Here are some rows, each followed by its group. Groups can overlap.
(-0.2, 1.4, 1.5, -0.7, 2.0, 0.2, 0.7, -1.5, -0.2, -0.8, 2.0, -1.2, 1.3, -1.3, 1.0, -0.9, -0.7, -1.1, 0.6, -0.3, -1.3, -1.0, -1.1, -0.6) 1
(0.3, 1.6, 1.6, 1.5, 1.0, 0.0, 0.9, -0.2, -0.3, 0.2, -1.0, -1.3, -0.6, -0.4, -0.2, 0.3, 1.1, -0.7, 0.0, -1.0, -0.2, -1.7, -0.6, -0.4) 2
(-0.1, -0.4, -1.3, 1.2, -0.6, 1.0, -0.3, 1.1, -0.4, 0.1, -0.5, -0.2, -1.0, 0.5, -0.8, 1.5, 0.7, 1.7, 1.4, 0.8, 0.1, 4.4, -0.9, 0.2) 3
(-0.7, 0.8, -1.2, -0.9, -1.3, -0.6, -0.6, 1.6, -0.3, 1.2, 0.6, 0.6, 0.0, -0.3, -1.0, -0.3, -1.3, 0.3, 0.2, 1.1, -0.1, 0.0, 1.3, -0.4) 4
(0.0, -0.8, -1.2, -1.7, -1.2, 0.8, 0.0, 0.5, -0.1, -0.5, -0.7, -1.5, -1.6, -0.5, 1.1, -0.8, -0.6, -1.9, -0.9, -1.0, -1.0, 0.0, -1.8, -1.4) 5
(0.9, -0.2, -0.6, 0.8, 1.1, 0.7, -0.1, 0.1, 1.4, -0.4, 0.5, 0.2, 0.9, 0.3, 1.5, 0.0, 2.3, 0.2, -0.3, 0.7, 2.9, 0.0, -0.3, 0.8) 6
(1.5, -0.6, -0.3, -0.5, 0.7, -0.7, -0.9, -0.8, -1.1, 0.2, 1.5, 1.1, 0.1, -0.7, 1.2, -0.8, -0.5, -0.5, -1.5, -1.2, -0.1, -1.8, 0.5, -1.4) 7
(0.7, 0.2, 0.8, 0.4, 1.3, -0.8, 0.1, -0.5, -0.1, -0.3, -1.4, -0.2, -1.5, 0.5, 1.6, 0.0, 0.2, -1.1, 1.3, -0.7, 0.5, -1.0, -0.2, -0.8) 2
(2.1, -0.5, 0.3, 0.5, 1.0, 0.3, 1.0, 0.5, 0.8, 0.5, 0.8, -1.0, 1.2, 0.0, -0.3, -0.9, 0.6, 2.1, -1.0, 0.1, 0.6, 1.4, -0.1, -0.2) 6
(-1.4, -0.3, -0.8, 0.0, -0.8, 0.4, 0.1, -1.3, 0.3, -0.6, -1.9, 0.1, -0.9, -1.1, -1.2, -0.8, -0.7, -1.1, -1.2, -0.9, -1.7, -0.8, -0.6, -1.0) 5
(0.1, 0.2, -0.5, 0.2, -0.8, 0.4, -0.8, 1.2, -0.3, 1.5, -0.6, 0.8, 1.3, 0.5, -1.1, -0.6, -0.2, 1.0, 0.7, -0.7, 0.3, 2.3, 1.6, 0.1) 3
(0.9, 0.7, 0.5, 1.2, 1.0, 0.6, 0.9, 4.7, 3.2, 0.3, 1.0, 1.6, 0.1, 0.4, -0.1, 0.9, -0.1, -0.1, 3.7, 0.7, -0.2, 0.6, 0.9, 2.0) 8
(-0.9, 0.0, -1.7, 0.7, -0.8, 0.0, -0.2, 0.8, 1.5, 1.3, 0.3, 0.5, 0.4, 0.4, 0.1, -0.5, -0.1, 1.8, 0.9, 1.7, 1.2, 1.6, 1.6, -0.4) 3
(0.4, -1.3, -1.2, -0.2, -1.5, -2.2, -0.6, 0.2, -0.8, -1.4, -1.1, -0.9, -0.1, 0.2, 2.1, -1.7, -0.4, -1.0, -0.5, -0.1, -1.0, -0.6, 0.3, -1.0) 5
(-0.3, -0.3, 0.5, 4.0, 0.6, 1.9, -0.1, 0.5, 0.8, 1.8, 0.0, 1.6, 0.4, 0.1, 0.3, 1.2, 1.7, 1.4, 0.0, 0.5, 1.0, 0.8, 0.8, -0.4) 8
(0.0, 1.3, 0.2, 0.4, -0.1, 0.4, 0.1, 0.5, -0.3, 1.3, 0.8, -0.6, 1.0, 0.6, 0.3, 0.3, 1.7, 2.3, 0.5, 3.0, 1.6, 1.8, 0.3, 0.1) 8
(0.3, 0.3, 0.7, -1.3, 0.6, -0.6, 1.7, -1.6, -0.3, 0.3, -0.1, -1.5, 0.2, 0.4, -0.1, -1.5, -0.7, -0.9, -0.6, -1.5, -0.1, -0.4, -0.6, 0.6) 1
(0.1, 0.1, -0.3, -0.8, 0.3, -1.3, -0.8, -0.6, 0.4, -1.6, 0.1, -0.9, 0.7, -1.9, 0.0, -1.4, -1.2, -1.7, -0.7, -1.3, -0.2, -0.6, -0.5, -0.9) 1
(0.2, 1.1, 0.7, 1.7, 1.0, -0.3, -0.2, 0.2, -0.6, -0.8, -1.0, -1.6, -0.8, -1.2, 0.2, -0.5, 1.3, -0.1, -0.1, -0.6, -0.2, -1.0, -0.2, 1.7) 2
(-0.8, -0.7, 0.0, 0.6, -1.0, 0.8, -0.3, 1.2, 0.0, -0.6, 0.6, 0.3, -0.2, 1.3, 0.3, 0.9, 0.1, 0.8, 1.5, -0.3, 1.2, -0.5, -0.6, -0.2) 3
(0.8, 0.4, 0.8, 1.3, 1.1, 0.4, -0.2, -1.2, 1.0, -0.9, -1.1, -0.2, 0.8, -1.0, 0.7, 0.0, -0.2, -1.1, 1.9, -1.1, -0.6, 0.6, 0.5, 1.1) 2
(-0.2, 1.2, 0.5, 0.2, 0.0, -0.4, 0.8, -0.4, -0.5, -0.5, -1.2, -1.7, -0.7, -1.7, 0.5, 1.2, 2.1, -0.5, 0.3, 1.4, -0.7, -0.5, -1.4, 0.3) 2
(-0.2, -0.3, -1.8, 3.8, -1.3, -0.8, -1.3, 0.3, 0.6, -0.5, 0.6, -0.5, 0.9, -0.2, -1.7, -0.7, -1.4, -0.9, -0.6, 0.1, 0.0, 0.8, 0.2, 1.7) 4
(-0.6, 1.2, 0.8, 0.4, -0.5, 0.3, 2.4, -0.3, 0.3, 0.3, -0.7, -0.4, 0.7, -1.8, -0.5, 0.2, -0.5, 1.2, -0.5, -0.3, -0.6, -1.0, -0.7, -0.3) 2
(-0.2, -1.2, -1.1, -0.9, -1.5, 1.1, -0.9, 1.5, 1.0, 0.4, 1.7, 1.1, 0.5, 1.0, -1.4, 0.0, -1.0, 2.2, -1.3, -0.7, -1.2, 0.4, 1.0, -1.0) 4
(-1.3, -1.3, -1.5, -1.4, -0.6, -1.2, -1.3, -1.4, -1.3, -0.9, -1.6, -1.0, -1.4, -1.5, -1.6, -1.3, -0.6, -1.6, 0.5, -1.6, -0.7, -1.0, -1.0, -0.8) 5
(0.8, 0.4, 2.8, 0.7, 0.7, -0.5, 0.8, 0.2, 0.3, 2.4, 1.3, 1.7, 1.3, 0.3, 0.9, -0.4, 1.5, 0.3, 1.9, 0.3, 0.5, 0.1, 0.4, 1.7) 8
(0.1, -0.4, 0.5, -0.6, 1.2, -0.8, 0.6, 1.1, -0.1, -0.8, 0.1, -0.6, 0.2, -1.3, -0.4, -1.4, -0.8, 0.0, 0.2, 0.0, -0.3, -1.3, -1.5, 2.0) 1
(1.3, 0.6, 1.0, 0.3, 1.2, 0.3, 0.8, 1.0, 0.8, 0.8, 0.9, 0.2, -0.4, 1.0, 0.7, 0.7, 1.0, -0.3, 0.2, 1.1, 1.8, 1.5, 0.2, 1.8) 8
(-0.9, 0.7, -0.8, 1.2, 1.4, 0.0, 0.7, 0.7, -0.7, 0.8, 1.3, 0.5, -0.2, 2.5, 0.3, 1.3, 0.7, 0.6, 0.2, -0.5, -0.3, -0.5, 0.6, 0.1) 3
(-0.6, -1.5, -1.1, -0.3, 1.1, -0.9, -1.5, 0.5, -0.2, 0.6, 1.6, 0.5, 0.4, 0.7, -0.4, 0.2, -0.3, -0.9, -0.5, -0.5, 0.6, 0.2, 1.4, -0.2) 4
(0.0, -0.7, -0.4, 0.3, 2.5, -0.5, 0.9, 0.7, 0.9, -0.8, -0.9, 0.9, -0.5, -0.3, -0.8, 0.5, 0.0, 0.7, 0.3, 1.8, 0.3, 1.3, -1.0, 0.0) 3
(-0.5, -0.8, -0.7, -1.7, -1.0, -1.1, -1.1, 0.3, 1.9, -0.2, -0.1, 0.6, 0.5, 0.8, 0.0, -0.1, -1.5, 0.0, -0.8, -1.0, -0.9, -1.0, -0.2, -1.1) 7
(2.4, 0.6, -0.7, 0.5, -0.8, -1.2, -0.9, -1.4, -1.3, 0.3, -0.2, 1.1, -0.6, -0.8, -0.9, -0.5, -0.1, -0.4, -0.9, -0.6, -1.3, -1.1, 0.3, -0.8) 7
(-0.2, 0.1, -0.3, 0.3, 0.4, 0.4, 0.7, -0.8, 0.8, 0.0, -0.2, 0.7, 0.7, -0.5, -0.5, 0.5, 1.0, 0.3, -0.2, 0.7, -0.4, 3.1, -0.8, 1.9) 6
(-0.7, -1.0, -1.0, 0.2, 0.0, -1.3, 1.7, -0.6, -0.7, -1.6, -1.5, 0.0, -1.4, -0.2, -0.6, -2.0, -2.0, -1.4, 0.8, -0.9, -1.6, -1.7, -0.7, 0.3) 5
(-0.4, 0.8, 0.8, 1.9, 0.3, -0.5, 1.8, -1.2, -0.1, -0.8, 0.0, 0.1, -1.1, -0.1, 0.6, 0.5, 0.9, -1.2, 0.1, 1.6, 1.3, -0.9, -0.8, 0.1) 2
(-0.2, 0.3, 1.0, 0.6, 0.8, -0.5, 1.2, -0.7, 0.8, 0.8, 0.2, -0.6, 0.4, 0.1, 0.1, -0.2, 1.5, 2.0, -0.8, 0.2, 1.1, 0.4, -0.1, 1.3) 6
(-1.4, 0.4, -1.4, 1.6, -0.2, 0.2, 1.2, 0.1, 0.7, -0.6, -1.1, 1.2, -0.2, 0.8, -0.6, 1.8, -0.1, 1.0, 0.5, 1.9, 0.2, -1.0, 0.2, -0.5) 3
(1.1, 0.2, 1.5, 0.9, 1.2, -0.9, -0.6, -0.4, 0.8, 1.3, 0.7, 0.2, 0.3, 0.7, 1.1, 0.5, 0.9, -0.5, -0.3, 3.4, 2.0, 1.3, 1.3, 0.6) 8
(0.5, 0.5, -0.3, 0.0, 3.4, 0.3, 1.5, -1.1, 0.6, 0.0, -0.1, -0.2, 1.5, 0.8, 1.4, -0.2, 0.5, -0.5, 1.4, -1.1, 0.2, -1.1, -0.8, 1.0) 2
(-0.3, 1.3, -0.4, 1.0, 0.6, -0.1, 0.6, 2.2, -1.1, -0.9, 1.6, -0.7, -0.7, -0.8, 0.3, 0.2, 0.4, -0.5, 0.3, -0.5, 0.3, -1.2, 1.7, -0.7) 2
(0.1, -1.4, -0.2, 1.9, -0.7, 0.4, 1.7, 1.1, 1.1, -0.1, -0.6, 0.3, -1.2, 1.0, -0.1, 0.0, 1.3, 1.0, 0.1, 0.2, 0.7, 3.1, -0.4, -0.4) 3
(-0.3, -1.1, -0.6, 0.9, -0.4, -0.9, -1.3, -0.5, -1.1, -1.7, -1.7, -1.6, -1.6, -0.2, 0.7, -1.8, -1.1, -0.6, 0.3, -1.9, 3.6, -1.2, -0.9, -1.1) 5
(-0.2, 0.5, -0.1, -0.7, -0.2, -0.3, -0.4, -1.8, -0.7, -0.8, 0.3, -1.1, -0.2, -0.7, 0.1, -1.1, -0.8, -0.9, -1.4, -0.7, -0.4, -0.1, 0.4, -0.4) 1
(-0.6, -1.4, -0.6, -0.3, -2.0, -1.3, -1.2, -0.8, -0.8, -1.1, 0.6, -1.1, -1.7, 0.5, -0.8, 0.0, -1.1, -1.6, -1.0, -1.4, -1.3, -1.5, -0.5, -0.7) 5
(-1.5, -0.4, 0.5, -1.7, -0.5, -1.9, -0.9, -1.6, -1.5, -1.2, -1.0, 1.1, -0.6, -0.8, -1.2, -0.7, 0.2, -1.7, -1.3, 0.1, -1.2, -1.0, -1.0, -1.3) 5
(0.6, 1.4, 0.3, 0.4, 0.2, 2.2, 0.6, -0.9, -0.3, -0.6, 0.0, -0.3, 0.4, -0.3, -1.0, 1.2, 2.7, 0.1, 1.2, 1.4, -0.9, 0.2, 0.4, 1.2) 2
(1.3, 0.7, -0.1, -1.1, -0.1, 0.8, -0.6, 0.9, -0.4, -0.5, 1.0, -0.7, -0.4, -1.3, 0.3, -0.8, -1.1, -0.9, -1.0, 0.1, -1.0, 0.4, -0.2, -0.6) 1
(-0.5, 1.3, 1.2, 0.7, 0.8, 0.4, 0.5, -0.7, -1.0, -0.4, -1.0, 0.2, 0.5, -0.3, 0.0, 1.6, 0.7, 1.2, 0.1, 0.3, -0.2, -0.3, -1.5, 0.8) 2
(-0.8, -0.8, 0.7, 0.8, -0.8, -0.3, 0.7, 2.4, -0.6, 0.7, -1.4, 1.2, 0.6, 0.8, -1.3, 1.7, 0.9, 1.4, 0.1, 1.0, -0.1, 0.6, 0.1, -0.9) 3
(0.0, 0.8, -0.3, -0.4, 0.4, 0.0, 0.5, 0.3, -0.1, -0.8, -1.0, -0.8, -0.2, -1.3, 0.6, 0.3, 2.0, -0.4, 0.3, 0.1, 2.8, 0.0, -1.9, -0.3) 2
(0.2, 1.1, -0.3, 1.1, -0.1, 0.0, 0.4, 0.3, 0.8, -0.4, 3.9, -0.6, 0.3, -0.4, 1.6, 0.1, 0.5, 0.5, 0.0, 0.3, -0.4, 0.0, 0.1, 0.5) 6
(-0.7, 0.9, 0.5, -0.5, 2.2, -0.2, 0.3, 0.0, -0.1, -1.1, -1.1, -1.4, -0.4, -1.0, 0.7, 0.3, 0.7, -0.9, 2.2, -1.3, -1.2, -0.8, -1.8, 0.1) 2
(0.8, 0.9, 1.2, 1.5, 0.5, 0.8, 0.4, -0.6, 1.4, -1.5, -1.7, -0.5, -0.5, 0.0, -0.5, 0.6, -0.1, -0.1, 1.1, 0.0, -0.2, 0.8, -1.6, 0.2) 2
(0.3, 0.8, 1.4, 0.2, 0.5, 0.1, 0.4, -0.9, -0.6, -1.6, -1.2, -0.7, 2.2, 0.1, 1.0, -0.1, 0.7, -0.3, -0.8, -0.3, 0.1, -0.4, -1.5, 0.3) 2
(-0.3, -1.2, -1.0, -0.5, -0.3, -0.4, -0.7, 1.2, 1.5, 1.4, -0.5, 0.7, 1.0, 0.4, -0.5, 1.2, 1.2, 0.7, 0.4, -0.3, 1.4, 0.7, 0.4, -0.2) 3
(1.3, 1.3, -0.4, -0.4, 0.9, -1.0, -0.9, -1.1, 0.0, -0.5, -0.2, -0.9, -0.2, -1.4, 1.1, 0.1, -1.5, 0.6, 1.2, -0.2, -1.0, -0.6, 0.0, -1.3) 1
(-0.3, -0.4, 0.1, 0.4, 0.4, 1.8, 0.3, 0.4, 0.6, 1.5, 0.1, 0.4, 0.4, 0.4, 0.2, -0.6, 0.6, -0.3, 0.9, 1.4, 2.2, 1.2, 0.9, -0.2) 6
(-0.1, -1.0, -2.0, -1.1, -1.2, 2.7, 0.0, -0.9, -1.3, -1.1, -0.6, -1.1, -0.8, 0.1, -0.9, -1.1, -1.0, -0.7, -1.4, 0.1, 0.3, -0.8, -0.7, -1.7) 5
(-0.6, -1.4, 0.4, 0.0, -1.1, -0.9, -0.5, 0.3, 0.0, -0.3, 0.7, 1.3, 0.1, -0.3, -0.2, 0.0, -0.2, -0.5, -0.4, -0.3, 0.0, 0.2, 0.0, -0.8) 4
(-0.8, 0.6, 0.1, -0.2, -0.4, 0.2, 0.2, 1.2, 0.3, -0.2, -0.7, 0.0, -0.8, 3.1, -0.2, 0.2, -0.3, 0.3, 1.4, 0.2, 0.9, -1.3, -0.5, 0.0) 3
(-0.2, 0.9, -0.5, 0.3, 0.7, 1.0, 0.4, 1.0, 0.1, 0.5, 0.2, 0.4, 0.1, 1.1, 1.3, 0.5, 1.6, -0.1, 1.1, 0.5, 1.2, 0.0, 0.3, 0.7) 6
(1.5, 0.5, 0.2, 0.7, 0.1, 0.3, 0.7, 0.3, 0.9, 1.1, 0.6, 0.0, 1.3, 0.8, 0.7, 0.2, 0.7, 0.3, 0.4, 0.6, 0.6, 0.1, 0.2, 0.3) 8
(0.4, -1.0, 0.1, 0.4, 0.2, 2.2, 0.3, 0.2, -0.4, 1.1, -0.8, 0.0, 0.4, 0.5, 0.4, 0.0, -0.5, 1.8, -0.7, 0.3, 1.0, -0.6, -1.4, 1.8) 3
(0.1, 0.5, 0.0, 1.7, 1.0, 3.0, 0.0, 0.9, 1.4, 1.1, 2.4, 0.4, 0.6, 1.7, 1.3, 0.0, 0.8, 0.0, 1.9, 2.4, 0.3, 2.2, 0.6, -0.2) 8
(0.6, 0.3, 0.9, 0.1, -0.3, -0.9, -0.5, 0.0, 1.5, 0.3, -0.3, -1.2, 0.1, -1.1, -0.2, -0.8, -1.0, -1.2, -0.1, -1.5, -1.7, -1.0, 0.2, -0.9) 1
(1.1, -0.5, 0.0, -1.3, 1.1, 0.3, -0.6, -1.0, -0.2, 0.0, -0.6, -0.3, 1.4, -2.1, 1.2, -0.9, -1.1, -0.7, -0.5, -1.0, -1.0, -0.6, 0.5, 0.5) 1
(0.2, -0.7, 0.4, -1.6, -0.6, -0.5, -0.5, -0.4, 0.1, -0.3, 0.4, -0.3, 0.9, -1.0, -0.8, 0.0, 0.0, -0.3, -1.4, 0.1, -1.3, 0.6, 1.5, 0.4) 1
(-0.8, 2.5, -0.6, 1.3, -1.1, 0.1, 0.4, 1.7, 2.7, 0.1, 1.0, -0.8, -0.8, 0.4, -0.5, 0.8, -0.6, 0.6, 0.1, 0.4, 0.5, 0.6, -1.1, 0.3) 3
(-0.6, -1.6, 0.4, -1.5, -0.4, -1.1, -1.2, -0.2, -0.1, 1.4, 0.3, 1.3, 1.0, 0.6, 0.3, -1.2, 1.7, -0.9, -0.8, 5.2, -0.2, 0.4, -0.2, 0.5) 4
(0.0, 0.3, -0.6, -0.9, -1.6, -0.5, -1.0, -0.6, -1.8, -1.1, -0.8, -1.0, -0.5, -0.1, -0.9, 0.2, -1.5, -0.6, 0.9, -0.9, -1.2, -0.9, 1.7, 0.2) 7
(1.3, -0.9, -1.0, 0.7, -0.1, 1.6, 0.8, 0.4, 0.3, 0.9, 0.6, 2.2, -0.7, 1.3, -1.4, 0.5, -0.3, 0.6, 1.1, 2.3, 1.4, -0.3, 0.8, 0.2) 3
(-0.2, 0.4, -0.3, 0.7, -0.3, 0.3, -0.2, 0.4, -0.8, 1.2, -0.6, 1.5, -0.6, 1.8, -0.6, 0.2, 0.1, 0.6, 0.1, 0.0, 1.6, 0.4, 0.8, -0.1) 3
(-0.1, -1.1, -0.5, -1.7, -0.3, -1.3, -0.9, -1.1, 0.2, 0.0, 0.8, -1.5, -1.7, 0.0, -1.1, -0.8, -1.5, -1.1, -1.1, -1.3, -0.7, -0.8, -1.1, 0.3) 5
(0.2, 0.5, 1.6, 0.8, 0.1, 0.6, 0.8, 0.3, 0.4, 0.4, -0.2, 0.5, 0.7, 0.5, -0.1, 0.8, 0.5, -0.2, 0.5, 0.1, -0.2, 0.5, 2.1, 0.1) 8
(-0.7, -0.8, -0.6, -0.9, -0.3, -0.7, -0.8, -1.3, -1.3, -1.8, -0.2, 0.3, -0.9, 0.0, -0.8, -1.7, -1.6, 0.6, 0.0, -1.5, -1.4, -0.8, -1.7, -1.8) 5
(0.5, 0.2, 1.3, 0.2, 0.1, 0.2, -0.5, 0.2, -0.6, 0.5, 0.1, 0.1, -1.2, -0.2, -1.2, 0.0, 0.3, 0.6, 1.1, -1.2, -1.0, 0.8, 0.4, 0.0) 7
(0.3, 1.7, 0.5, -1.0, 0.4, -0.8, -0.2, -0.3, -0.8, -1.5, -0.1, -0.3, -0.6, -1.0, 0.0, -1.4, -0.1, -0.2, -0.3, -0.7, -0.6, -0.6, 1.3, -0.5) 1
(2.1, 2.5, 1.9, 0.5, -0.4, 0.0, 0.3, -0.5, -0.8, -0.6, 0.6, -0.6, -0.1, 0.8, 2.0, 0.4, 1.8, 0.4, -0.4, -1.0, -0.5, 0.0, 0.5, -0.3) 2
(-0.6, 0.5, 0.8, 1.2, 0.5, -0.6, -0.1, -1.1, 0.9, -1.3, 0.3, -0.5, -0.1, -1.4, -0.1, 0.5, 0.8, -0.5, 0.7, -0.5, -1.1, 0.0, -0.3, -0.2) 2
(-0.9, 0.9, 0.5, 1.9, 0.1, 1.4, 0.5, 0.0, 0.1, -1.8, -0.8, -0.2, -0.5, 0.7, 0.5, 0.6, 0.4, -1.0, 0.8, -0.8, 1.1, -0.6, -1.3, 0.2) 2
Which 4 groups are nearest to each row below, nearest first, going by the distance to the group's nearest row?
(1.6, -0.4, -0.3, -0.1, -0.4, 0.1, -0.6, 2.2, 0.6, -0.5, 0.2, -0.2, 0.3, 0.4, -0.9, 0.7, 0.2, 1.1, -0.3, -0.2, 0.5, 0.1, 0.7, -0.8) -> 3 8 6 4
(0.2, -0.5, 0.4, -1.1, 1.4, 0.5, 0.1, -0.6, -0.1, 0.3, 2.5, -0.3, 0.5, -2.0, 1.2, -0.2, 1.0, -1.4, 0.7, -1.6, -1.1, -1.1, -0.2, -0.4) -> 1 7 2 6
(-0.1, -1.5, -1.1, 0.0, -1.2, 0.3, -1.4, 1.1, 0.6, 0.9, 0.5, 0.8, 1.0, 2.0, -0.9, 0.1, 0.9, 1.3, -0.4, 0.1, -0.2, 2.1, 0.8, -0.7) -> 3 4 8 6
(2.6, 1.0, 0.2, 0.3, 1.3, -0.5, 1.0, -1.6, 0.1, -1.2, -0.8, -1.2, -1.2, 0.6, -0.2, 1.6, 1.7, 0.0, -0.4, -0.2, 0.6, -1.3, 0.5, 0.2) -> 2 8 6 1
(0.4, -0.2, 1.0, 0.3, -1.2, -0.4, 0.1, -0.4, -0.9, 1.0, 1.5, 0.5, -1.0, -0.7, -1.2, 0.8, -1.4, -0.6, 0.8, 0.4, 0.0, -1.0, 0.4, 1.1) -> 7 4 8 1
(-0.7, -0.6, -0.9, 0.2, -1.4, 1.1, 0.1, 0.0, -0.7, -0.1, -0.6, 0.0, -0.1, -0.1, -1.0, 0.1, -0.1, 0.6, 0.1, 0.7, 1.3, 0.9, 0.8, 0.6) -> 3 6 4 8
(0.0, 1.1, 0.2, 0.6, -0.4, -0.6, 0.1, 1.0, -0.3, -1.2, -1.0, 0.1, -0.1, 0.4, 1.5, -0.1, 0.7, 1.2, 0.3, -0.9, -0.5, -0.8, -1.7, 0.3) -> 2 3 6 1
(0.4, -1.2, 0.9, -0.4, -1.3, -0.2, -1.2, -1.7, -1.3, -0.4, 0.6, -0.3, 0.5, -0.5, -0.9, -1.0, -1.4, -1.4, 0.1, 0.2, -0.4, 0.9, -0.3, -0.5) -> 1 4 7 5
(-0.6, -0.4, -1.0, -0.7, -0.6, 0.0, 0.0, 0.3, -0.2, 0.4, -1.1, 0.7, -1.1, 0.3, -0.8, 0.2, -1.1, 0.1, 3.6, -0.9, -0.7, -1.2, 1.3, -1.3) -> 7 3 4 2
(-0.6, -0.7, -0.5, 0.4, -1.6, 0.5, -0.8, -0.5, 0.4, -1.4, 1.1, -0.5, 0.6, -1.0, -1.2, -0.8, -0.8, -1.7, -1.7, -0.6, -1.8, -0.1, -1.4, -0.1) -> 5 1 4 2
(-0.3, -0.3, 1.0, 1.1, 0.3, 3.4, 0.6, 0.1, -0.3, -0.5, 0.8, -0.5, -0.3, -0.8, 0.9, -0.2, 1.2, 0.9, -1.1, 0.5, -0.6, 0.7, 0.0, 1.3) -> 3 2 6 8
(-0.9, -1.5, -1.1, 0.0, 0.0, -0.1, -1.0, 0.2, -0.2, 0.7, 1.2, 0.2, 0.7, -0.4, -0.4, -0.5, -0.6, 0.4, -0.2, 0.7, 0.8, 0.4, 0.0, -0.3) -> 4 3 6 1
Which 4 groups are nearest to each row below, nearest first, going by the distance to the centre of the group?
(0.0, 1.3, 0.6, -1.0, -0.8, -0.1, -0.5, -0.7, -0.8, -0.2, -1.1, -0.7, 0.6, 0.1, -0.8, 2.1, 1.0, 1.5, -0.2, -0.1, 0.6, -0.7, 0.0, -1.4) -> 2 7 3 1
(-1.7, -0.1, -1.2, 0.4, -0.5, -1.1, -1.6, -1.5, -1.0, -1.7, -0.2, 0.1, -0.7, -0.2, 0.2, -1.1, -0.2, -0.8, -0.5, 0.1, -0.4, 0.0, -0.8, -1.2) -> 5 7 1 4
Which 5 groups are nearest to each row below, nearest first, going by the distance to the centre of the group?
(0.5, -0.6, 0.5, -0.6, -0.3, -0.3, 1.0, -0.9, 0.3, -0.6, 1.3, -1.1, 0.5, -1.3, 1.8, 0.8, -0.9, -0.6, 0.7, -1.0, -0.7, 1.5, -0.5, 0.9) -> 1 2 6 7 4
(1.2, -1.7, -0.4, -0.2, -1.1, -0.8, -0.1, 0.7, 0.5, -0.2, 0.7, 1.4, 0.5, 0.6, -0.5, -1.3, -2.1, 0.2, -0.6, 0.7, 0.0, 0.4, 0.3, -0.6) -> 4 7 3 1 5
(-0.2, -0.1, 0.3, -1.0, -0.2, 0.4, -0.3, -1.4, -0.7, -0.4, 0.5, 0.2, 0.9, -1.6, -0.8, 0.2, 0.5, 0.3, -1.0, -1.2, -0.1, -0.1, 0.9, -1.5) -> 7 1 4 2 5
(0.2, -0.8, -1.2, -0.6, -0.4, -0.4, -1.7, 2.1, 1.7, 0.2, 0.5, 0.7, 1.5, 0.2, -0.9, -1.2, -1.0, 1.6, -1.0, -0.1, 0.8, 1.5, 1.6, 0.1) -> 4 3 6 7 8
(-1.5, 0.8, -0.8, 0.7, -0.3, 0.1, 1.5, 1.8, 1.2, 0.5, -1.0, 0.0, -0.8, 0.7, -1.0, 0.7, -0.2, 0.2, -0.2, 0.8, 1.4, -0.6, 1.1, 0.5) -> 3 6 4 8 2
(1.3, -0.4, -0.9, -0.6, -1.2, -1.9, -1.0, 0.4, -1.1, -1.0, -1.4, -0.2, -0.4, 0.0, 0.2, 0.0, -0.4, -0.8, 2.4, -1.9, 0.0, 1.5, -0.3, 0.1) -> 7 5 1 2 3
(0.1, 0.7, 2.4, 2.7, 0.2, 0.4, 0.1, 0.4, 0.6, -1.0, -0.7, -0.8, 0.1, 0.1, 1.1, 0.6, 0.6, 0.0, 2.2, -0.4, -0.7, -0.8, -1.0, 0.6) -> 2 8 6 3 1
(0.4, -0.1, -1.0, 1.2, -1.3, 0.1, -0.1, -0.4, -0.5, 1.2, -0.6, 0.5, 0.1, 1.8, -0.6, 0.5, 0.9, 0.4, 0.3, 1.7, 0.7, 1.1, 0.2, -1.0) -> 3 4 6 8 7
(-0.5, -0.3, -1.3, -0.8, -0.5, -0.4, -1.7, 0.6, 0.7, 3.3, 0.1, 0.4, 1.1, 1.0, -0.9, -0.6, -1.4, 1.4, -0.7, 0.6, -0.3, 1.0, 0.9, -0.6) -> 4 3 7 6 8
Which 5 groups are nearest to each row below, nearest first, going by the distance to the group's nearest row?
(0.6, 0.9, 1.2, -0.5, 0.9, -0.3, 0.7, 0.5, 0.9, 0.0, -0.2, 2.9, 1.0, 0.3, 2.6, 1.9, -0.4, -0.1, 0.7, 0.7, -0.3, 0.6, 0.9, 0.7) -> 8 6 2 4 3
